A single turn carries every row of the set below to another of its rows. Some are shown first; where does it send the rows asked next?
K910: -.08	-.25	-.08	.00	.03	-.27	.17	-.60	.01	-.20	-.05	-.10	-.08	.18	-.06	.05	-.16	.15	-.05	.19	.31	-.02	.10	.09	-.05	-.30
K488: -.03	.04	-.17	-.15	.02	.10	-.09	-.27	-.05	-.08	-.29	-.07	-.13	-.22	.04	.32	.12	.09	.24	-.12	-.22	-.07	-.02	.13	-.34	.09
K464: .12	.02	-.05	-.29	.24	-.29	-.11	-.23	-.09	-.42	-.35	-.16	.05	-.11	.14	.04	.03	-.09	.19	-.17	.05	-.02	-.07	.07	-.09	.30
K635: -.11	.09	-.03	-.21	.31	.17	-.09	-.13	.16	-.16	-.39	-.09	-.17	-.06	-.13	.07	.02	-.23	.05	.06	.08	-.25	.09	.23	-.09	.25
K848: .04	-.10	.24	.00	.03	-.14	.34	.06	-.21	.17	.02	-.11	.00	.06	.03	-.28	.00	-.07	-.20	.09	.22	.17	.07	.16	.24	-.21
K747: -.16	-.19	.17	.07	.08	-.32	.00	-.01	.11	-.24	.30	.18	.19	.08	-.21	-.16	-.09	-.12	-.26	.17	.20	.13	-.06	-.07	.13	.02
K579: -.28	-.08	-.12	-.25	.13	.04	.08	.20	-.12	-.12	.35	.17	-.07	-.10	.16	-.05	.06	-.12	.20	-.06	.02	.34	.20	.04	.13	-.04
K303: -.15	-.15	.03	.14	-.10	-.25	.17	-.53	-.14	.06	.09	-.04	-.12	.13	-.15	.00	-.06	-.03	-.19	.14	.22	-.06	.03	.13	-.06	-.28
K213: .07	-.29	.05	.08	.10	-.21	.06	-.63	.24	-.14	-.07	-.08	.00	.11	-.09	.15	-.08	.17	-.04	.07	.23	.06	-.29	-.04	-.07	-.27
K352: .09	-.33	-.02	-.07	.04	.04	-.02	.08	.02	-.08	-.22	-.04	-.22	-.02	.33	-.06	-.24	.18	.22	.11	-.20	-.17	.32	-.10	-.14	-.22
K957: -.22	-.24	-.08	-.08	.11	-.26	.14	-.26	.08	-.36	.09	.03	.01	.18	-.19	-.08	-.23	.08	-.12	.34	.31	.01	.28	.06	.05	-.14
K528: .03	-.32	.15	.04	.23	-.15	-.05	-.32	.46	-.27	.06	.07	.15	.07	-.21	.07	-.11	.10	-.10	.12	.20	.13	-.34	-.14	.04	-.08
K183: -.16	.13	-.21	-.11	.04	.27	.02	-.07	-.07	-.08	-.27	.01	-.19	-.09	.10	.26	.12	-.07	.09	.09	.01	-.15	.27	.24	-.22	.01
K628: -.10	-.14	.01	-.13	.14	.18	-.04	-.14	.13	.14	.21	.07	-.14	-.20	.05	.16	.15	-.02	.28	-.29	-.16	.31	-.32	-.04	-.04	-.10
K902: .16	-.34	.10	-.01	.16	.15	-.12	.29	.28	-.12	-.17	.07	-.08	-.03	.35	-.06	-.18	.09	.14	.10	-.16	-.07	.11	-.21	-.02	-.13
K893: .05	-.23	.32	-.11	.09	-.31	.11	.02	-.07	.13	.08	-.12	.08	-.14	-.29	-.29	-.11	.09	-.07	-.12	-.17	.23	-.21	-.02	.09	.05
K874: -.24	-.04	-.18	-.17	.03	.11	.19	-.08	-.24	.05	.22	.05	-.24	-.05	.25	.05	.11	-.09	.22	-.09	.10	.24	.22	.15	.05	-.26
K146: .06	.06	-.06	-.14	.17	.03	-.11	.27	.07	-.41	-.13	.14	.22	-.16	.30	.18	.19	-.09	.08	-.03	.03	.17	-.06	-.03	-.04	.22
K117: .01	-.19	.31	-.02	.06	-.08	.15	-.17	.00	.36	-.02	-.19	-.10	-.10	-.35	-.18	-.07	.08	-.08	-.07	-.15	.08	-.22	.09	.02	-.09
K748: .21	-.35	.02	-.03	.03	.01	-.05	-.02	.05	-.06	-.26	-.07	-.17	-.03	.42	.00	-.18	.21	.25	-.01	-.21	-.11	.11	-.15	-.16	-.24
K205: -.20	-.15	.00	-.22	.19	.08	-.05	.17	.11	-.07	.36	.18	-.01	-.19	.03	.01	.08	-.08	.23	-.20	-.14	.39	-.13	-.08	.08	.05
K944: .11	.00	-.06	-.16	.10	-.05	-.18	-.06	.04	-.27	-.20	.01	.13	-.24	.18	.27	.16	.07	.23	-.20	-.20	.13	-.23	-.05	-.23	.21
K743: -.03	-.25	.23	.13	.08	-.32	-.08	-.26	.22	-.11	.23	.10	.18	.01	-.25	-.03	-.05	-.02	-.19	.00	.07	.15	-.41	-.14	.01	.00
K955: -.11	.13	-.13	-.12	.13	.23	.01	.26	.02	-.27	-.17	.14	.04	-.06	.26	.17	.16	-.18	.00	.16	.15	.01	.24	.14	-.02	.10
K625: .04	.12	.02	-.12	.34	.18	-.03	-.03	.19	-.23	-.39	-.04	-.04	.01	.15	.08	.12	-.33	-.03	.07	.30	-.14	-.01	.17	.05	.17
K373: .05	-.33	.02	-.06	.11	.13	-.07	.27	.15	-.12	-.15	.05	-.17	-.01	.29	-.10	-.24	.10	.16	.17	-.17	-.14	.31	-.13	-.06	-.14
K806: -.02	-.21	.15	.17	-.03	-.27	.02	-.58	.06	.08	.09	-.04	-.02	.03	-.21	.06	-.03	.05	-.14	-.03	.08	.02	-.35	-.02	-.10	-.19
K713: -.12	-.07	-.10	-.09	.04	.20	.12	-.29	-.08	.21	.13	.00	-.28	-.10	.19	.18	.17	-.04	.28	-.22	-.02	.24	-.10	.11	-.05	-.28
K611: .18	.08	.01	-.18	.30	-.11	-.04	-.08	.03	-.39	-.37	-.08	.10	-.02	.32	.06	.14	-.23	.06	-.07	.28	.01	-.11	.08	.05	.20
K448: -.16	-.29	.07	-.06	.23	-.19	.01	-.08	.35	-.39	.16	.13	.14	.12	-.26	-.08	-.20	.05	-.16	.27	.24	.09	.01	-.08	.10	.00
K599: -.07	.02	-.08	-.31	.25	-.11	-.13	-.26	.00	-.27	-.37	-.16	-.12	-.13	-.13	.04	-.05	-.09	.18	-.08	-.08	-.18	.06	.16	-.17	.32
K248: -.25	-.13	.03	.08	-.03	-.28	.16	-.18	-.11	-.14	.22	.10	.00	.16	-.14	-.15	-.10	-.12	-.28	.26	.31	.01	.21	.10	.08	-.15
K623: .27	-.36	.10	.01	.11	.07	-.11	.11	.21	-.09	-.23	.00	-.08	-.04	.43	.01	-.14	.15	.19	-.01	-.19	-.05	-.02	-.22	-.10	-.20
K973: .01	-.11	.26	.05	.03	.03	.29	-.14	-.09	.39	-.06	-.18	-.15	.02	-.15	-.18	.00	-.04	-.17	.05	.10	.05	-.04	.21	.11	-.25
K27: .07	-.17	.28	-.10	.07	-.35	.21	.16	-.19	.00	.11	-.08	.15	-.03	-.05	-.35	-.06	.00	-.14	-.02	.06	.28	-.02	.03	.24	-.02

K874 -> K205
K902 -> K748
K448 -> K213
Now find these:
K893 -> K973
K635 -> K611
K743 -> K303
K944 -> K183

A single turn carries every row of the set below to another of its rows. Some are shown first; where does it send the rows asked next?
K727: -.27	.02	.02	.18	.36	.33	.02	-.02	.06	-.38	-.09	.27	-.05	.22	.47	.12	.13	.14	.08	.51	-.32	.08
K180: -.27	.35	.34	.17	.05	.19	-.05	-.14	.12	-.25	-.42	.16	-.25	.15	.06	-.14	-.14	.10	-.18	-.09	.12	.10
K134: -.28	.31	.22	-.26	.18	.16	.25	-.32	-.12	-.34	-.39	-.11	.16	-.09	.14	-.29	-.07	.01	-.34	.19	-.31	.18
K220: .09	.22	.14	.36	.36	.01	.18	-.12	.02	-.08	-.26	.24	-.31	.04	.05	.13	.01	.24	-.61	.26	-.25	.00
K742: .18	.27	.40	-.05	.24	.32	.01	-.22	.19	-.40	-.08	.20	-.13	-.06	.18	.21	-.16	-.03	-.11	-.12	-.02	.22
K324: -.04	-.06	.36	-.05	.39	.29	.15	-.38	.20	-.37	-.24	-.07	-.33	.14	.14	-.10	-.32	-.05	-.45	.34	-.19	.40
K664: -.26	.28	.25	.45	.22	.21	.40	-.11	.17	-.16	-.28	-.13	.07	.12	.29	-.06	-.26	.24	-.15	.28	-.58	.47
K903: -.23	-.04	.04	.39	.05	.34	.46	-.05	.33	-.31	-.14	.30	.03	.01	.23	-.22	.20	.09	-.21	.25	-.09	.33
K660: -.08	.24	.35	.44	.24	.19	.45	-.03	.18	.01	-.10	-.02	.18	-.08	.40	.11	-.16	.20	-.17	.37	-.31	.49
K731: -.01	.42	.15	.14	.42	-.05	.21	-.11	-.16	-.18	-.33	.23	-.28	.09	-.05	.04	-.10	.25	-.39	.22	-.17	-.11
K239: -.08	.37	.01	.12	.09	.33	-.17	-.28	.02	-.34	-.36	-.20	-.01	-.33	.38	-.18	-.08	.05	-.45	.15	-.13	.04
K767: -.09	.53	-.11	.16	.17	.15	.05	-.33	.17	-.33	-.30	-.09	-.07	-.31	.19	-.09	.15	-.11	-.45	.30	-.12	.09
K689: -.07	.09	.21	.52	.19	.23	.33	-.10	.12	-.23	-.20	-.01	-.30	-.24	.14	.28	-.14	.06	.16	.37	-.33	.26
K375: -.21	.22	.21	.53	.14	.13	.44	-.10	.17	-.24	-.15	-.03	.16	.11	.27	-.03	-.21	.31	-.33	.37	-.34	.54
K820: .16	.16	.26	-.11	.29	.20	.26	-.24	.10	-.38	-.01	.22	-.07	-.03	.27	.30	-.28	-.14	-.23	-.04	-.16	.04
K178: .24	.12	.19	-.14	.23	.23	.08	-.24	.19	-.46	-.04	.07	-.11	-.17	.05	.24	-.14	-.04	-.22	.05	.05	.24
K345: .01	.27	-.04	.10	.10	.33	.47	.21	.21	-.07	-.08	-.23	.04	-.02	.05	.12	.05	.07	.00	.19	-.23	-.04
K877: -.14	.26	.35	.45	.16	.16	.18	-.09	.05	-.06	-.15	-.26	.18	.01	.27	-.03	-.17	.18	-.22	.47	-.37	.54
K154: .07	.21	.16	.26	.50	.05	-.03	-.22	-.14	-.09	-.27	.18	-.25	.15	-.06	-.06	.08	.19	-.49	.30	-.19	.06
K388: -.29	.08	.30	.21	.50	.41	.12	.04	.26	-.51	-.09	.07	.04	.17	.43	-.13	.15	.14	-.01	.48	-.24	.24
K604: -.24	.19	.34	.14	.19	.36	-.07	-.02	.01	-.29	-.41	.30	-.18	.09	.04	-.28	.03	.21	-.56	.08	-.10	.33
K972: -.03	-.02	-.08	.38	.19	.35	.35	.27	.03	-.36	-.10	-.09	.08	.04	.22	-.19	-.18	.00	-.24	-.02	-.45	-.03
K173: -.03	.10	.43	.09	.38	.26	.01	-.29	.21	-.24	-.29	-.24	-.52	-.08	.11	-.14	-.17	-.05	-.13	.24	-.02	.13
K405: -.16	-.12	-.11	.22	.31	.42	.30	.22	-.10	-.33	-.25	.01	.06	.03	.13	-.10	-.38	-.05	-.10	.04	-.36	.16
K537: .06	.30	.44	-.09	.20	.10	.12	-.27	.05	-.41	.06	.11	-.01	.07	.15	.20	-.32	-.17	-.31	.05	-.08	.27
K730: -.25	.08	.12	.03	.39	.47	.08	.03	.11	-.38	.02	.10	.04	.10	.38	-.10	.28	.11	-.03	.56	-.26	.31
K438: -.17	.21	-.04	.47	.13	.20	.30	-.04	.31	-.42	-.04	.27	-.14	.09	.30	-.12	.13	.19	.06	.20	.03	-.01
K459: -.14	.45	.34	-.07	.17	.06	.24	-.32	.01	-.31	-.33	-.29	-.08	.10	-.07	-.14	.08	.08	-.17	.16	-.20	-.03
K33: -.26	-.08	.09	.36	.14	.37	.58	-.07	.05	-.36	-.21	.12	-.34	-.10	.16	.04	-.21	-.05	-.15	.50	-.40	.29
K141: -.15	.03	.03	-.10	.06	.56	.60	.02	.03	-.17	-.18	.03	.11	-.03	.14	.04	.08	.19	-.06	.33	-.29	.18
K452: -.24	-.10	.04	.08	.32	.30	.22	.37	.04	-.21	-.21	.01	.07	.10	.19	-.21	-.29	.13	-.05	.02	-.37	.10
K506: .05	.39	.05	.19	.26	.07	.15	-.16	-.19	-.15	-.17	.31	-.43	-.03	-.07	.06	-.11	.27	-.41	.21	-.10	.14
K492: -.23	.04	.17	.18	.38	.44	-.12	-.10	-.04	-.46	-.02	.15	.03	.22	.44	-.09	.02	.04	.12	.43	-.17	.26
K39: -.04	.37	.03	.18	.14	.09	-.08	-.29	.32	-.27	-.29	-.25	-.19	-.32	.30	-.11	.06	-.03	-.40	.28	-.25	.05
K444: -.06	.37	.05	.11	.10	.26	-.03	-.27	.16	-.28	-.24	-.01	-.03	-.43	.49	-.04	.21	.04	-.38	.17	-.25	.01
K436: -.10	.05	-.04	.28	.26	.30	.24	.26	-.13	-.29	-.14	-.10	.14	.27	.11	-.22	-.36	.04	-.27	.04	-.26	.05

K689 -> K134
K742 -> K405
K492 -> K820
Now find these:
K239 -> K727
K141 -> K180
K452 -> K506

